Each named turn below is shown by a few rows before and after it. Which turns, in which order, take the first row of each later pair to the second? The first pair is answered.
k874:
-.20 .17 .00 -.06 -.15 -.06 -.20 .01 .02 -.15 -.14 -.17 -.10 -.17 -.09 |-> -.03 -.05 .14 .05 -.11 -.10 .02 -.04 -.26 .02 -.07 -.20 -.11 -.07 -.28
-.01 -.25 -.12 .06 -.04 .05 .09 -.23 -.12 -.03 .21 .14 .04 .01 .07 |-> -.10 -.06 -.23 .00 -.05 .06 -.08 -.20 .06 -.18 .11 .12 .08 -.05 .17
-.08 .27 -.12 .21 .01 -.42 -.28 .04 .22 -.28 -.09 -.20 .01 .08 -.15 |-> .19 -.14 .17 .34 .10 -.34 .16 -.05 -.24 .08 .18 -.10 -.02 .21 -.31
k328:
.14 .03 .27 .18 -.36 .05 -.29 -.30 .09 .11 .05 -.14 -.17 .31 .08 |-> .32 .02 .29 .20 -.27 -.01 -.24 -.26 .03 .09 -.10 -.20 -.12 .32 .05
.26 .27 -.26 -.08 -.04 .04 -.29 .28 .09 -.16 -.20 .04 .19 .00 .02 |-> .36 -.06 .09 -.09 .25 .25 .07 .10 -.30 .05 -.11 .12 .21 -.14 .08
-.21 -.09 .04 -.08 -.09 .04 -.11 -.06 .16 -.04 .22 .15 .00 .03 .01 |-> .13 .07 -.08 .05 .01 -.18 -.18 .10 .18 -.15 -.12 .02 .06 .10 -.06
-.16 -.01 -.02 -.20 .12 .18 .12 .00 .10 .22 -.19 .29 .07 .27 .33 |-> -.15 .12 -.15 -.18 .04 .09 -.01 .08 .21 .12 -.26 .25 .07 .31 .32
k349:
-.11 -.40 .21 -.05 .23 -.01 -.04 -.13 -.07 -.10 -.01 -.24 -.17 -.04 .20 |-> .34 -.18 -.06 .09 .23 -.14 .09 .08 -.01 -.02 -.08 -.14 -.07 .32 .19
.19 .09 .11 .23 .19 -.08 -.15 .28 .07 -.31 -.14 -.05 -.02 .01 -.03 |-> -.07 -.13 .31 .17 .17 -.01 -.16 .10 -.06 -.29 -.05 -.10 -.10 -.18 -.08
-.15 -.06 .14 .06 -.01 -.09 -.05 -.01 -.08 -.01 -.03 -.18 -.09 -.05 -.19 |-> .10 .12 -.03 .13 -.03 -.17 -.01 .11 -.01 -.01 -.09 -.14 -.02 .13 -.15

Each pair is two turns apart.
-.31 -.17 .07 -.12 -.09 .00 -.06 -.14 .19 -.11 .00 -.13 .02 -.26 -.06 |-> -.07 .11 -.13 -.09 -.09 -.05 -.10 .02 .37 -.17 -.13 -.07 .10 -.11 .06
k349 then k349
-.35 -.05 .10 -.18 .04 .17 -.09 -.18 .03 -.11 -.05 -.06 -.02 -.39 .09 |-> -.12 -.26 .22 .02 .06 -.04 -.01 -.15 -.24 .00 -.07 -.22 -.06 -.29 -.24
k874 then k874
-.18 .19 -.23 -.14 -.14 .01 -.08 .03 .26 -.10 .11 .16 -.07 .01 .20 |-> .09 -.10 .11 -.12 .21 .15 .28 -.10 -.17 .13 .04 .17 -.02 -.07 .22
k328 then k328
-.39 .06 -.02 -.15 -.08 .14 -.20 -.15 .11 -.17 -.01 -.04 -.08 -.24 .16 |-> -.02 -.25 .17 .10 .06 -.08 .02 -.14 -.34 .00 -.08 -.22 -.13 -.13 -.21
k328 then k349
.28 -.15 .01 .41 .32 -.13 .38 -.06 -.07 .26 .02 -.09 .22 .16 -.07 |-> -.06 .17 -.30 .22 .01 .04 .17 .00 .48 .15 .26 .15 .24 .25 .21
k328 then k349
.18 -.14 .01 .34 -.19 .10 .06 -.07 .11 .12 -.13 .28 -.06 .13 -.02 |-> .02 -.05 -.05 .27 -.26 .14 -.06 -.07 .28 .04 -.11 .30 -.06 .08 .06
k328 then k874
-.25 .24 -.32 -.05 -.28 -.01 -.27 .15 .38 -.13 .01 .06 -.04 .08 .05 |-> .10 .13 -.34 .13 -.30 -.11 -.03 .25 .22 .05 .12 .12 -.02 .37 -.13
k349 then k349
.04 .19 -.09 .14 .03 .02 .14 -.17 .06 -.11 .12 .20 .18 .16 -.04 |-> -.03 .28 -.07 .13 .05 -.07 -.05 -.18 .11 -.26 -.06 .04 .18 .02 -.05
k349 then k328
-.14 -.04 .01 -.03 -.04 .08 -.03 .02 .03 -.10 -.12 .03 -.01 -.13 .04 |-> -.05 -.05 .03 -.02 .05 .06 .02 .01 -.04 -.08 -.17 .02 .00 -.15 .06
k328 then k328
.20 .20 .19 .11 .03 -.20 -.34 .09 .04 -.11 -.38 -.07 .10 -.09 -.03 |-> .46 .16 .24 .07 .13 -.03 -.01 .09 -.10 .13 -.25 .18 .19 .04 .10
k328 then k349
.35 -.01 -.43 .01 -.28 -.03 -.13 .14 -.10 .02 -.05 -.32 -.03 .20 -.08 |-> .20 -.28 -.23 .02 -.31 .02 -.08 .01 -.32 .08 .10 -.38 -.09 .12 -.22
k349 then k349
-.08 .04 -.21 .05 -.25 -.26 .01 -.02 .25 -.04 -.13 -.12 -.13 .29 -.19 |-> -.23 -.26 .05 .05 -.22 -.16 .15 -.18 .00 .08 .02 -.14 -.21 .13 -.29
k349 then k874
-.44 -.04 .03 -.21 .10 .33 -.11 -.19 .18 -.02 .05 .13 .10 -.33 .34 |-> .00 -.16 .14 .05 .35 -.11 -.14 -.09 -.18 -.11 -.44 -.32 .11 -.36 -.06
k874 then k328
-.52 .00 .20 -.15 -.04 .31 -.21 -.24 .04 -.05 .24 .03 -.09 -.29 .25 |-> .26 .05 .24 .09 .44 .02 .00 -.09 -.33 -.06 -.38 -.20 .08 -.26 .15
k328 then k328
-.14 -.24 -.20 .16 -.23 .16 .36 .08 .07 .12 .25 .17 -.07 .29 .02 |-> -.18 -.02 -.37 .23 -.29 -.13 .01 .19 .23 -.13 -.03 -.09 -.08 .25 -.11
k874 then k874
-.03 .15 -.12 .06 -.13 -.17 -.18 .15 .14 -.02 -.03 -.12 .02 .03 -.11 |-> -.01 -.03 .06 -.03 -.02 .13 .15 .01 -.03 .24 .24 .16 .04 .08 .02
k874 then k874
.02 .01 -.13 -.03 -.09 .08 .12 -.01 .04 .30 .08 .01 -.07 .12 .01 |-> -.19 -.03 -.07 -.08 -.10 .11 .03 -.07 .07 .24 .10 -.08 -.10 -.02 .04
k874 then k349
-.15 -.24 .17 -.03 .03 .23 .21 -.12 -.13 .16 .30 .15 -.01 -.09 .01 |-> .03 -.20 .05 .08 -.08 .05 .24 -.01 -.14 .23 .36 .15 -.01 .17 -.15
k874 then k349
.33 -.23 .21 .19 .19 -.27 .06 .25 -.49 .25 -.19 -.08 .03 -.02 -.25 |-> -.27 .13 -.19 .08 -.40 -.36 -.44 .35 .14 .00 .13 -.05 -.08 .11 -.22
k328 then k328
.10 -.05 .26 -.02 .31 .19 .26 .01 -.15 .27 -.15 .02 .17 -.06 .10 |-> -.36 .18 -.03 .00 -.16 -.09 -.30 .12 .27 -.03 -.06 -.19 .00 -.03 -.11
k328 then k874
.18 -.05 -.03 -.06 .15 .02 .11 .01 -.04 .05 -.16 .03 .05 .08 .08 |-> -.04 .06 -.19 -.11 -.07 .01 -.08 .07 .19 -.03 -.04 .06 .00 .13 .10
k328 then k328
.08 .15 .16 -.01 .19 .19 -.16 -.01 -.05 -.06 -.18 -.01 .16 -.18 .23 |-> -.09 -.06 .30 -.01 .13 .25 -.13 -.13 -.17 .03 -.01 -.01 .09 -.22 .12
k874 then k328
.17 -.40 .50 .04 .39 .00 .26 -.23 -.57 .15 -.37 -.26 .08 -.19 -.13 |-> -.20 .28 -.26 .05 -.26 -.41 -.54 .13 .29 -.34 -.39 -.39 .01 .09 -.21
k328 then k328
.19 .03 .15 .00 .16 .11 .03 .10 -.42 .28 -.01 .39 .22 .15 .17 |-> -.23 .27 -.14 .01 -.23 -.13 -.48 .23 .00 -.03 .01 .19 .11 .14 .05
k328 then k874
-.05 -.09 .18 -.06 .07 .17 .02 -.12 -.12 .03 .08 .04 .04 -.25 .13 |-> .01 .12 .06 -.03 .07 .01 -.18 -.01 .01 -.16 -.15 -.12 .04 -.27 .12
k874 then k328
.13 .10 -.13 .10 -.20 -.14 -.05 .15 .06 -.01 .05 -.01 -.06 .10 -.02 |-> -.10 .13 -.06 -.05 -.13 .01 -.14 .06 .17 -.09 -.01 .02 -.04 -.13 .16
k874 then k349
.16 .33 .18 .14 -.17 .06 -.09 -.03 -.09 .00 -.04 .08 .08 .01 -.16 |-> .11 .36 .18 .08 -.16 .16 -.04 -.07 -.05 .03 .03 .18 .08 -.02 -.08
k874 then k874
-.03 -.25 .19 -.35 .10 .31 .05 .14 .36 .12 .27 .20 -.13 -.04 .12 |-> .04 -.09 .09 -.35 .11 .29 .02 .21 .46 .08 .17 .20 -.09 -.01 .18
k349 then k349
.12 .01 -.12 -.04 .33 .01 .17 .07 .07 -.04 .04 .24 .10 .04 .15 |-> -.13 -.13 .00 -.08 .24 .08 .15 -.03 .05 -.01 .25 .27 .03 -.02 .10
k328 then k349
-.06 -.33 .13 .11 .01 .02 .18 .07 -.50 .13 -.06 .15 -.16 .05 -.08 |-> .26 .08 -.20 .16 .07 -.11 .04 .31 -.27 -.02 -.36 .14 -.04 .18 .05
k349 then k874
.27 .10 .20 -.16 .26 .15 .08 -.21 -.07 .25 .08 .15 .19 .03 .02 |-> .02 -.05 .31 -.19 .17 .15 .00 -.32 -.11 .25 .16 .06 .11 -.08 -.09
k874 then k349
-.33 .02 -.09 -.10 -.23 .01 -.08 -.03 .23 -.05 .21 .20 .01 .13 .08 |-> -.16 .10 -.16 -.07 -.24 -.05 -.04 .03 .22 -.03 .20 .25 .06 .24 .07
k349 then k349
-.30 .34 -.14 -.13 -.30 -.23 -.33 .15 .35 -.56 -.11 -.14 -.25 -.09 .03 |-> .47 -.09 .37 -.06 .43 .08 .48 -.01 -.41 -.10 -.26 .05 -.06 -.15 .16
k328 then k874
-.16 .14 .10 .11 -.16 .04 .06 .04 -.04 .05 .14 .04 -.04 .05 .03 |-> -.22 .16 .13 .10 -.12 -.02 -.06 .02 -.04 -.06 -.01 -.06 -.02 -.11 .02
k328 then k349
-.25 .00 .08 -.04 .01 .21 -.32 -.08 .28 .05 .17 -.15 -.36 .09 -.17 |-> -.13 -.15 .18 .03 .04 .20 -.17 -.10 .09 .17 .25 -.14 -.36 .13 -.23
k874 then k874
